Each path below is one point turned by a fixed rotation once a step. After each direction that follows a path, write how fast that rotation turns it, in degrees each step (0 if it stays still).
Each turn is a multiple of 5 degrees from 10 to 175, or 0.
Each row of a path follows its step; steps can be skipped.

step 0: [-14  -5  14   3   4  -4  18 -14  23   6  -5   5 -27 -15  11  29  -9 -11
 -36   1   1   8  20 -12   1  20   4]
step 1: [-18   8  22 -32   4   7   6 -26 -14   8  -2 -15 -14  -3   4 -27  -1  -9
   0   0 -30  -3  16   3  -4   1  24]
step 2: [ 30 -13   3  -1 -11  20  -1 -26  -2   5 -33   6 -28  11  13  -6   2  10
 -22  -9   9  10 -11   0 -10  15  16]
step 3: [  0 -15 -27 -16  -7  -7   9 -26 -14  19  -1  -4  -5  -6  18 -13 -13 -14
   9 -19  15   4  38  10  13  10   3]
step 4: [  2  -4 -20  12 -16   6 -14 -23  -2  22  -9  -4  10   0  -7   3  24 -21
 -24  25  -4   8  13 -12 -11   9  33]
step 5: [  8 -17 -28 -21 -16  18   0  -3  10   2   2  10 -11 -23 -27 -17 -24  -4
  -1 -13  -3 -14   0   3 -13  -6  26]
step 6: [-13 -20 -11  40 -13  14  25 -23  -8  17   6   2  10   3  -9  -8  -6  -3
 -11 -19 -14  -4 -11  -7  -9  22  -2]
step 7: [-15  14  -6  -9 -13   0  -1   6 -15   8  24  -9  -9   8 -11  17 -23 -25
  -9 -11   6   4 -11  20  -2  27  34]
step 8: [-25  -7   0  -1  10  15  18  -9  25  14   3   6 -28  -2  -5  19  -6   5
 -44   7  -9  -8  14   3 -12   7   1]
step 9: [ -8   3  38 -17  -5   9  14 -23 -17  -9   6   4 -16   0  -4 -14 -14 -21
  -3 -20 -26   9  15 -11  -2   5  19]
step 10: [  9 -10  14  -4   1  16  -5 -20   1  24 -16 -16 -18   6  24  -9  -7  19
 -24  -5   8  19 -13  19  -5  24  14]
Directions:
[  2   0 -18  -6 -12   3   4  -2   0   0   3   6   2  -4   6  -6  11   1
   3   5   1   5  -6  -5   4  -2   0] | 40
[  2 -10   2   7  -7  -7  -1  -1   5  -3  10  -3  -4   7   8   0  -1   6
  -2   0  -4  -6   3   1   7  -7  14] | 0
[  1  -4 -12   9   6  -2  -7   0   0   2  -6  -1   5   2 -10  -8  -1  -4
   6  -1  11  -8   3  -6  -3  -1   8] | 40
[  2  -3  -8   2   0  -3   4  -1 -13   4  -3  -1  -2  15   6   9  -3   2
   5  -5   4  -3  -7   8   3   6  -5] | 90
[ 11  -1   1  -6   3  -4   5   1  -3  -6   6   2   0  -5   5   7 -13  -3
   6   6   5   2  -2 -11  -7   5   6] | 160
[ -4   0  -4 -10   6  -1   2  -2   0   3  -6   0  -5   3  -6   9   3  -2
   1  14 -10 -11  -2  -1  -1  -9   4] | 100
[ -2   5  -2 -12  -1  -3  -2   2  -4  -4   8  -2  -4  -3  -3  -8  -5  -9
  12  -9  -1  -2   5  11   3  -6   2] | 175

step 0: [ 11 -11  -4  19  16  -6 -11   2  13  -8  11 -16   4   0  -4  -6  -6 -11
 -23 -40 -27  21   7  -4  -8  -6   1]
step 1: [ 18   7 -19  18  16 -17   2  18   4   1   2  14  -4  -2  11  12 -13   0
   7 -17  -3 -13 -19 -31 -21  -9  -2]
step 2: [ -5  27   4  17   5   1  -6  -3  -9   3  -8   6  21 -12  -8 -11   9   2
   4  18  25 -32  -8 -24 -13 -12  -2]
step 3: [-17  21  18  30  -1  -5 -13  -3 -20   5  -1 -15  -1   1  -3 -28  12  -3
 -26  11  12  14   4   8  11   8  -3]
step 4: [-26 -11   2  17   5 -20   8   0  -1   9   0   0 -38  -1  16   1   0   6
 -12   5 -23  25  -9 -10  16   4  -3]
step 5: [-21 -17   3  -6  -5 -22  13  -3  10  -9 -16  24  -3 -21 -13  19   5  12
  12   9 -24  -8   3 -20  -2 -16  -5]
step 6: [  9   4   6  -9 -19 -21   4  -6 -14 -18  -5  10  20  -4 -27  -4  -4  -3
   1   2   4  -4  23  11  -3 -25 -31]
step 7: [ 15   4 -21  -1  -2   1   9 -17 -15  -1   3 -19  -7   3  17 -24 -14   1
 -13 -15   6   9  -5  15   8 -16 -37]
step 8: [ -1   4 -33 -13  14  12  11  -9  -1  -5 -25 -10 -10 -25  19   1  12   7
 -14 -12  -6   6 -31  -8   3   0   6]
step 9: [ 10  17 -18 -11  -9  -5  -2  12 -13 -25 -19   3  -5 -14 -18  15  20  -6
  11  23   9  14  -3 -13  -9   9  23]
step 10: [ -1  23  -9   5 -24   3 -10   4  -2  -2   6 -20 -22  10 -14  -7 -15   8
  21  32   8   9  25   8  -3  -3   2]
Directions:
[  1 -12   5   2   5   5   0  -7  -5   2  -1   4   4  11   2   8   0  -1
   8  -1   4  -4  -3  13  -1   9   6] | 0
[-6  5  1 -4  2  3  3  6 -8 13 -1 -6  6  4  3 -6  2 -8  3  7 -1 -5  6  8
 -8 -6 -9] | 90
[ 10  -1  -2  -3  -4   2   3  -8  -2   1   5  11   6  -2   1  -6  -7   1
  -5 -10  -5  -2  -4   0 -15  -3  -4] | 60
[ -8  -1  -7  -3  -1   1   4  -4  -4   1  12  -5   4   3  -6  -1   8  -8
  -5  -1 -10   2 -13  -2   6   8   1] | 85
[  4  -5  -6   6  -5  -6  -7   7  -4  -1   0  -8   1  10   3  -9 -10   6
   3  -1  -5   8   1   0   0  10  -6] | 110

step 0: [ 15  -4   4  12  23   2  17   8   4  -7 -28 -40  21  -1  16  -6  11  18
  -3  10  -7  11  -5  20  -5   6 -18]
step 1: [ -6  16   3   5 -25  -2  -8  -8 -31 -22 -27 -10  -5  16  29   0   7 -10
   6 -14  20   1  19 -13 -14   2  -4]
step 2: [-12   7  45 -21  -1  -4  -4 -26   0  15 -13   8  -8 -18  20   0  20  -5
 -15  13 -18   0  -2   5   8   6  -3]
step 3: [  0 -11  -1  -9  -4  15  21   0   4 -11 -13  14  17  14  15  -4   7   6
  33   7  -3 -15  -9  25  12   7 -40]
step 4: [ 10   0  11 -16   1  -5  10   9  -3 -19 -17 -40  11 -13  31 -12 -13   1
  13 -14   2  28  -4  -3 -12   5   2]
step 5: [-18  15  11  -6  -7  -1  13 -10 -32   9 -20  -6 -10  21  18   8  10 -19
 -24  -2  19  -3   8  15   5  23   1]
step 6: [  2  -3  26   2  -6  -2  -8 -28  18  -5   1  10  13  10  34 -11  -1   0
   3  13 -39  -8  16  12   4   7 -13]
step 7: [-27  -4  -1  -7   5   1  18   0   1 -20 -20  -5  22 -25  11 -17   1   3
  21  -8  18   2   2   5  26   1 -34]
step 8: [  9  -7   6 -22   6 -19   7  10  13  -2 -33 -23 -10   9  19  -7  13 -12
   4  -7   9   5   4   8 -29  31   9]
step 9: [ -8   4  15  24  -3   9  -5 -12 -25   7 -20 -27   7  19  30  16  18   2
 -10  -3 -16 -17   1  12  20   1  -1]
step 10: [-12  15  10   2 -18  -4  -2 -31   1 -18 -14  21   1 -12  19 -19   5  18
   9   4 -11  18  15  12 -17  -1 -28]
Directions:
[ 2 -4  3 -2  8  9  1  6  5 16  2  6 -1  7  6  9 11 -1 -3 -2 -5 -1  4  3
  2  5  3] | 115
[ 1 16  6  6 -1 -5  0 -3 -4 12  1 -3  1  5 -1 -8  1 -7  4 -9 -2 -8 -2 -1
 -4 -5  4] | 95
[  0   7   3   3   1   8  -2   9  -5  -8   2  -3  10   0  -5   5  -2   6
   6  -6 -11  -1  13  -1  -1   0  -4] | 120
[  0  -3  -8   0   9   5   3 -11  -1   5  -3   8   5  -8  -5  -7   0  -5
  15   2  -7   4   0   4   1   0  -1] | 95
[ 13  -8  10  -1   6 -10  -3  -7   0  -1  10  -7   3  -8   4   5   1  -1
   2  -6  -5   2   1  -5   3  -1   4] | 160
[  0   3  10   3  -2   5  -4  -8   6  -1   1  10   5  -3  -2  -2   1  -8
  -7   7   5  -2   8 -13   1  -2 -10] | 85

step 0: [ -1   3 -19  -8   6  -9  -7 -26 -20 -13 -11  -3  -4  19  -3  17  34  14
  14   4   1  29   5   0 -26   2   3]
step 1: [  9  26   6  16  19   4  -1  -3  17 -13  16  15  -2   4 -21  11  22  31
 -11   7  -7 -21  14  -6   4 -19 -12]
step 2: [-20 -13  -5   3  -1  -6   3  20 -10  -6   1  15   5  10  -1  36  21  -4
 -17 -12 -12 -10   6  30  12   5  24]
step 3: [ 30   4 -19   4 -13 -21  -6  30   5  -7   5   7   9  29   5 -15  -4   8
  10   3 -14  10  21  19   5   6 -12]
step 4: [-15   1 -43  -1  15  -7  17 -17  13 -10   4   7 -14   2 -15   9 -15   2
  -9  -6 -10  22  23  -8  -2  16   2]
step 5: [  0   9  -2  14 -39  -2  -1 -15  18   2 -14  18 -22  -8 -20  -2  20  15
  -1  20 -18   0   4  15 -15  -5   9]
step 6: [ -6  -9   0  -4   1  15   5  10  13  -6  29  29   9   0  22  29   6  18
  11  12 -28   8 -12  -4   6   3   0]
step 7: [ 16  10 -10  -4  -4  -4 -21  20  18  -6 -23  -1  13  -2  17  22   5   3
 -22  17   8  23  19  -2  10   3  22]
step 8: [-21   9 -17  19  -3   0 -11  13  -2  -4  14   5 -13   8 -14 -24   9   2
   6  14  -6  15   8 -18  43  15   2]
step 9: [  6 -12   5 -21   3 -13   9  -8   9  -7 -18  41 -23   2 -10 -10 -11  -6
   3  -1 -17   1   6  -7   9  -6  35]
step 10: [-13 -11  12 -17 -34   9   0   3  28   4  13   9  17  12 -11   2   2 -19
  -1  20 -13  10  20 -17  -7  -4 -14]
Directions:
[-12  -1  -2   7   7   0   1   4   2   0  16   6  -1  -2  -2   6  -8  -4
   9   4   7   1   0  -1   3  -2  -8] | 160
[ -2  -5  -5  -7  -7  -9  10  -5   6   1  -1   2  -4   4  -6 -12 -11 -10
   1  -3  -4   0   3   3  -3   5  -5] | 65
[ -6  -4  -6   4   7   3   0   0   0   5 -14  -2   0  10   1   6  -5  -7
  -1  14  -3  -8  -1   1  -4  -4   3] | 145
[  4  -3  -3   7   0   9   1  -8  -1  -1   0   5  -8   1 -12  -3   4   0
  10  -5   3  -3   5 -12  -7  -4   9] | 85

step 0: [-16  -1 -10 -15 -11 -32   0   3 -18  -2   6  -5  -7   4   3  10  -2 -27
 -21  17  27   6  19  19   0  -2 -17]
step 1: [-13  21  -2  -7  -4  13   5 -14  10  -5  -9 -17  20  14 -27  -8 -27  -7
   1  16  -1  11  10  23  10 -24 -16]
step 2: [-18 -18   7 -14 -22 -12  -4 -17   5  25  27 -15   2  25  -9   3  -2  -6
 -12   0   5  12  28  -2 -11   7  -6]
step 3: [  4   6  16  13 -18  10   3 -28  -2 -11 -18 -17  -4  14 -14   6 -21  32
  -8  14  -1  11   9  -6  -2   9 -29]
step 4: [-12  -3   0  -5   7 -22  -1 -38 -18  14  11 -18   8  -4   8  23   6  25
  -3 -18  16  15  18   4   8   7   4]
step 5: [-17  -4 -11  -8 -15  -3   6 -11 -35 -13 -37  -3  -9  -2  -7   5  -9  10
 -17  21  21  15  -8   1  11  -3 -12]
step 6: [-27  13  -4 -28  10  -3  19 -11   7   7   4  -8   1 -18  -3  10 -12  -3
 -13  -6  14  10  28  26  19 -11   3]
step 7: [-21  -9  -3 -27 -24  12  14  -1  -7  -6  -8 -18  -5  28 -10 -15 -11 -12
   6  15  17  26   8  -7 -12  -8   1]
step 8: [  6  18  22 -10  -5  -9  12  -9  20  -9  14 -18  -5   6  -7   7 -30   1
 -10  -3  15   2  34   3  -2  22 -15]
step 9: [  0   3 -12   2  -6 -11  -3 -34 -23 -14   7 -30   5  23 -10  -2  -3   9
  24   2   5  24   4   1 -21   2  -4]
step 10: [ -4   5   7   5  -6 -37  -7 -17 -20   7  -9  -6   0   0 -22  15 -23  -1
 -20   5  18  -9   9   7  16  22  -4]
Directions:
[  0  -3   9  -1  -7  -1  12   3 -17   0  -6   4  -1   7   3  -1   2  -5
   3  -1 -10  -7   5   1  -2   0  -4] | 155
[  2   2   5   1  -8   6  -5 -14   4  -7   4  -2  -3   3   7   4  -6  -2
  -2  -8  -8   0  -2  -7  -9  10   2] | 65
[  5   5  -1   1  -4  -4  -2   4   0  -4  11   8   8  11   1 -15  -5   5
  -3   3  -3   6   6   4   2   4   3] | 55
[ 10  -4  -5   3   4   4  -1   1  -3   5  -5   2   9 -11   6  -3  -7  -3
  -2   6  -1  -2  11  -9 -10  -3   5] | 0
[  4  10   1   4   6   5   7  -1   5  -8   1   1  -6 -10  -1   2  -5   7
  -3   4  -9  -5   6  10   1  -1 -10] | 145

step 0: [-21 -22  -3  15 -17  20   5   6  25 -23  -7  12   3  -6  28 -12  -6 -15
 -22 -14   5  -8  15 -17  15   1   4]
step 1: [ -3   4  -2  15  29   4  -1 -40   6 -10  17   0 -18  -6  16  10   4 -20
   1 -11  -6  -6  12 -22  16 -28   5]
step 2: [-16 -13   3  13  -4 -10   8  -2  -1 -14  20  46 -18 -14  14 -15 -17   1
  -6  22   6 -12  -6 -22   3   0  19]
step 3: [ 24  -4   3 -15  11   1  -4 -15  10 -21  36  17  22  -8   7  16 -11  15
  -3   6  -3  13   1 -14  20 -28   6]
step 4: [  3   4   2   5 -14  -3  28  19 -21 -28  18  23  -6  14 -12   1  -2  13
 -12 -21   9 -19   1  -6  17 -15  23]
step 5: [ -4   6  10 -20  -8  24  10 -20  -2 -33  21 -12   5  -7  16 -11 -13   3
  -7 -25  14  11 -28   1   4 -16  -8]
step 6: [-12 -16  -1   9 -13  -9  30 -10  22 -28  18  -4  -9  15  17   9  11 -12
  -4 -10  -8 -29 -12  24  16   0  14]
step 7: [-16 -15  10   1   6  18  15 -12   9  -1  16 -22  18  -6  35 -17 -17  -3
 -23  -5  -5 -11  11 -25  19   4   4]
step 8: [ -9   0 -17   6   2 -15  17 -24  -9  -7   6  19 -11 -19  37  24   2  -8
  16 -14 -14 -13  16  -9  16  -8  11]
step 9: [ 11  -5  -5   9   0  15   2  -6  15  -2  10  19   1 -21  19  -7 -29  10
  -7   3  16 -18 -13 -35  -7  -8  37]
step 10: [  9 -15  13 -13  11 -34  12 -18  -2  -9  14  18   0  -7   4  29 -13   8
 -18 -17   3   8  -1   0   4 -36  14]
Directions:
[ -2  -7   9  -1   3 -10   1  -5   9   4   6  -2  -3  -2  -3  -2  -1  -3
  -3  11   0   0 -16   6  -5   0   2] | 95
[  0  -5   2  -2   1  -2  -6   9   2  -5 -10  -4   1  -3   6 -18   1  10
  -1   1   0  -2  -6 -10   2  -3   0] | 160
[ 6  4  0 -4 -6 -7  4  8 -1  6  3  6 14 -7 -6  1 -2 -3  8 -7  3 -2 -6 -6
 -6 -9  2] | 60
[ -2  -2  -1   2  -6   2  11   1   3   8  -5 -14   2 -12   7   0   3  -5
   4  -6  -4   1  -3   3   8   8   5] | 45
[ -7 -10  -2   8   1   7 -10   6  -3   9   6   0   3   6   3   4 -12   2
   3  -6   3   5  -9   0   5   0  -3] | 160
[ 1  0 -9 -2 -9  5 -5 -3 12 -9 -2  9  3 -4  5  1 -4  4 12  4 -2  3 -4  8
 -4  7 -2] | 120
[  6  -1  -2  -6   0   0   3  -1  -3  -4  -3   1  -2  -2 -13   3  -1  12
  -6  -7   8  10  -7   4   8   7   7] | 55

step 0: [ 14 -11   5 -12  -5  10  -4   3  23   9   3  -3 -13  16 -16   5 -15 -14
  18  39   3  15   3   1  17   2   3]
step 1: [ -9 -10   8  13  -2   2 -10  -1  11   2 -12  -8  29  -2   3  -3 -20  21
 -19 -31 -15  -5 -25  13   1  -4  -1]
step 2: [ -7   6 -16   9  15  -7   9  22 -25   1  11  -1  -8 -18  -5   1  25  -6
  11   5  -2  16   1 -21   7  15  29]
step 3: [  6 -13  -3 -25   8  14  -6 -15   6  18  -5  10 -11  26   7  -5 -12 -11
   3   5  -2  -4  11   9  36 -16 -13]
step 4: [-11   0   3  27  18   2 -10  17  16  -1 -15 -24  26  -1  -8   3  -2  14
  -3   1  10   6 -14   3 -25 -13  -6]
step 5: [ 23   7  -7  -4   5   2  21  -1 -17  -7  16  -4  -1 -17 -10 -27  10   3
  16 -14 -23  -6   5 -14  17  15  10]
step 6: [-26  -3   9 -12   8   6  -6 -13  12  16  -2   4 -13  34  21   4  -8 -22
  10  -8   7  11   7 -14  -2 -12   5]
step 7: [ 12   2   8  20 -10 -12   7  19   1   8 -24 -18  18   2  -2  -4  22  20
   6  13   7  -5 -14  18   1  -3 -25]
step 8: [ 12   3 -16 -14  -4   4  15  12  11   0  13   4  -9 -15 -25 -16 -25 -13
   3 -10 -21   8 -10 -27 -12   3   8]
step 9: [-17   6  14   2   3  14   8 -24   8  11 -15   8  -1  16  26   7  11  -5
   3 -11   8   8 -10  17  15   8  29]
step 10: [-12 -14 -15  18 -24 -20 -15  22 -12  13  -3  -6   5   7 -21   6  14   9
  13  16  -9   0  -4  -4   7 -18 -14]
Directions:
[ -4  -3  15   8   1  -3 -10   3   3   3  -3   1  -1  -8  -4   5  -4   6
   8   1  -5  -5  -5   1   1  -3 -13] | 115
[  2   0   3  10  -2   7   1 -11   4  -8   6  -5   7  -1  -6   2  -7   0
   7  -4  -9   0  -2   4  -2   4  13] | 95
[ -5  -6 -10   1   7   4 -10   0  -4   0  -2   6   1  -9  -7   6  -1   4
  -8   2   0   3   0   6  12  -5   8] | 40
[ -9 -12   3   3   2   1  13  -3  -2   1  -6   0  -7   4   2   8   3  -7
   0   6 -10  -3  10   3   1   0   0] | 110
[  1  -7   1 -14  -5  11  -7   3  -2   0   2  -3  -8  -5   7  -9  -7   0
   4   7  -8  -5   0   0  -3  -4   4] | 135
